B =
[[-0.4, -0.5, -0.2, 0.7, -0.5, -0.4, -1.0, 1.1, 58.4, 59.0, 59.6, 60.1, 59.1],
 [-0.5, -0.1, 0.1, 41.9, 59.0, 58.0, 58.8, 58.5, 58.0, 58.3, 59.2, 58.2, 58.6],
 [1.5, 0.0, 9.9, 58.3, 58.7, 58.4, 58.0, 57.7, 58.9, 58.4, 59.0, 59.1, 58.5],
 [0.3, 0.5, 0.6, 0.9, -0.7, -0.5, 0.0, 1.4, 38.4, 58.5, 58.0, 59.4, 57.8],
 [0.8, -0.2, 0.2, 0.3, 0.6, -0.1, -0.4, 0.2, -0.7, 9.4, 58.4, 58.3, 57.4],
 [-0.3, 0.0, 0.2, 14.9, 58.5, 59.2, 57.8, 58.4, 59.3, 57.0, 58.5, 58.9, 59.3],
 [-0.9, 0.7, -0.5, 0.0, 0.1, 0.5, 0.4, 0.2, 0.6, -0.2, 52.1, 58.3, 58.9]]
Rows and columns are numbered from 0.
What is the entry at row 1, column 0? -0.5
The entry at row 2, column 0 -> 1.5
The entry at row 0, column 0 is -0.4
What is the top-right entry? 59.1
What is the entry in the bottom-right corner? 58.9
What is the entry directly below -0.3? -0.9
The entry directly above the centre entry is 58.0
What is the entry at row 0, column 1? -0.5
What is the entry in row 2 and column 2? 9.9
What is the centre entry? 0.0
The entry just left of 58.8 -> 58.0
What is the entry just right of 52.1? 58.3
The entry just right of the smallest entry -> 1.1
What is the entry at row 1, column 1? -0.1
The minimum -> -1.0
The entry directly below the largest entry: 58.2
The entry at row 0, column 2: -0.2
What is the top entry of the column that holds the largest entry? 60.1
The entry just left of 59.4 -> 58.0
The entry directly below 38.4 is -0.7
The entry just left of the centre entry: -0.5
What is the entry in row 2 and column 1? 0.0

x =
[[ 13  23  21  -7  10   2  -1]
 [ 10  26   5  16   1  -7   2]
 [ 13   3  -1  -2  -7  -5  21]
 [ 13   4  -8  14  16   4   9]
 [  3  11   0  16  25  -4  21]
 [  9  -3  -7  -3  42 -11   3]
 [  0  32  15  26  11   9   7]
 [ 22  22  -3  12  -8   2   0]
 [ -1  -6 -30  15  25  11  -2]
 [ 20 -17  -5  24 -16  14   7]
 [ 19   6   4   5  14  -6  35]]
The top entry of the column that holds the largest entry is 10
The entry directly above the largest entry is 25
What is the last entry, reading row by row? 35
The smallest entry in the last column is -2
What is the entry directly above 24? 15
The top-right entry is -1
What is the largest entry in the first column? 22
What is the bottom entry of the column that holds the smallest entry? 4
The smallest entry is -30
The first entry in reading order is 13
What is the bottom-left entry? 19
What is the entry just right of the centre entry? 42
What is the entry directly above 19? 20
What is the smallest entry in the last row? -6
The entry directly above 20 is -1
What is the 3rd entry on the diagonal from the top-right corner? -7
The entry directly above the smallest entry is -3
The centre entry is -3
The last entry of the largest entry's row -> 3
The median of all entries -> 6
The entry just left of the smallest entry is -6
The third smallest entry -> -16
What is the third entry from the end, reading row by row? 14
The top entry of the column that holds the smallest entry: 21
What is the third largest entry? 32
The 2nd entry on the diagonal from the top-right corner is -7
The entry directly above the centre entry is 16
What is the entry directly below the smallest entry? -5

arr = (-72.4, -55.3, -74.2, -15.0, -5.7, -65.7, -40.4, -65.3, -42.1, 43.7, 37.5, 5.6)
The smallest entry: -74.2
Give the second entry from the right.
A: 37.5
The second entry from the left -> -55.3
Give the 4th entry from the end.
A: -42.1
The 5th entry from the end is -65.3
The third entry from the right: 43.7
The 1st entry from the right: 5.6
The 1st entry from the left: -72.4
The entry just left of -65.3 is -40.4
Give the entry just left of -5.7.
A: -15.0

array([[5, 5, 1, 3, 4, 6, 6, 7],
       [5, 5, 2, 3, 5, 6, 6, 7],
       [4, 5, 2, 3, 5, 6, 7, 7],
       [5, 5, 2, 3, 4, 7, 6, 7],
       [5, 3, 2, 3, 3, 6, 6, 7],
       [5, 5, 0, 3, 4, 6, 6, 7],
       [6, 4, 2, 3, 1, 6, 5, 7],
       [3, 5, 2, 3, 8, 6, 6, 7],
       [5, 6, 2, 3, 4, 7, 6, 6],
       [5, 5, 3, 3, 4, 7, 7, 7],
       [5, 5, 3, 3, 4, 6, 8, 7],
       [5, 3, 2, 4, 4, 4, 3, 7],
       [5, 5, 5, 3, 4, 6, 8, 7],
       [3, 4, 2, 3, 7, 4, 6, 7],
       [5, 4, 1, 3, 4, 4, 3, 7],
       [4, 4, 2, 3, 4, 6, 6, 8]])
Which number is the largest entry in the last column?
A: 8
Which number is the entry in the top-left corner?
A: 5
The entry directly below the smallest entry: 2
Which number is the top-right entry?
A: 7
Which number is the entry just left of the smallest entry?
A: 5
Which number is the entry in the bottom-left corner?
A: 4
The smallest entry in the first row: 1
The entry just right of the smallest entry: 3
Which number is the smallest entry in the last column?
A: 6
The fourth-last entry, reading row by row is 4
The first entry of the smallest entry's row -> 5
The third entry on the main diagonal -> 2
Which number is the fifth-last entry, reading row by row?
A: 3
Which number is the bottom entry of the column that holds the smallest entry?
A: 2
The last entry in the row that holds the smallest entry is 7
Which number is the second entry on the main diagonal?
A: 5
Which number is the entry directly above the smallest entry?
A: 2
Which number is the fifth entry, reading row by row?
A: 4

Read these off the matrix that follows.
1) Give the maximum.
2) Give the smallest entry.
3) Give the entry just left of the smallest entry.
4) Give the 3rd largest entry.
5) Give the entry just left of 309.
6) Give the entry just right of 83.
[[ -83 -237  603 -408 -170  114   36  118  186  184 -166 -346   -1  356
   -65]
 [-125 -269   26  -66   -2   98 -190 -273   27  295 -333 -165  -93  208
   -90]
 [ -58  502  219   69 -117 -224  312  -68   20  309 -370 -475 -154   61
  -311]
 [-119   43 -118  -81  285  -29 -206 -179   18 -185  182 -509  339   24
  -103]
 [-477   19  189 -112   39 -635 -513  -30  199  237 -332 -308   83  225
   153]
 [ 317 -166  422   43  228  214 -251 -234   17  252    2   22 -136  215
    84]
 [  62  108  -60  371  125 -167    3   -1   34  146  147  480  -16  220
   -84]
 [ 262 -137 -305  -40 -499  425   73  127 -270 -617 -610  116 -239 -148
   261]
 [ 205   52  -79  283  251 -134  -25 -186   71  232  320  293  116  173
    50]
 [-188 -189  162 -193  -74   98  172 -139  179 -363  370  149   -4 -197
   108]
 [-103 -233  -92 -324 -485  -43  -27   58  -94 -447   18   59  -16 -265
   498]
 [-197 -173 -121 -207   88  375  254 -377   34 -331  105  158  -50 -381
   119]
 [  72  138 -274  100  286  207  207 -121 -327  -46  -80 -478  -43  334
  -253]]
1) 603
2) -635
3) 39
4) 498
5) 20
6) 225

-52.0,46.1,27.3,23.9,60.3,21.7
The third entry from the right -> 23.9
The last entry -> 21.7
Find the 1st entry from the left.
A: -52.0
Find the entry just right of 46.1.
A: 27.3
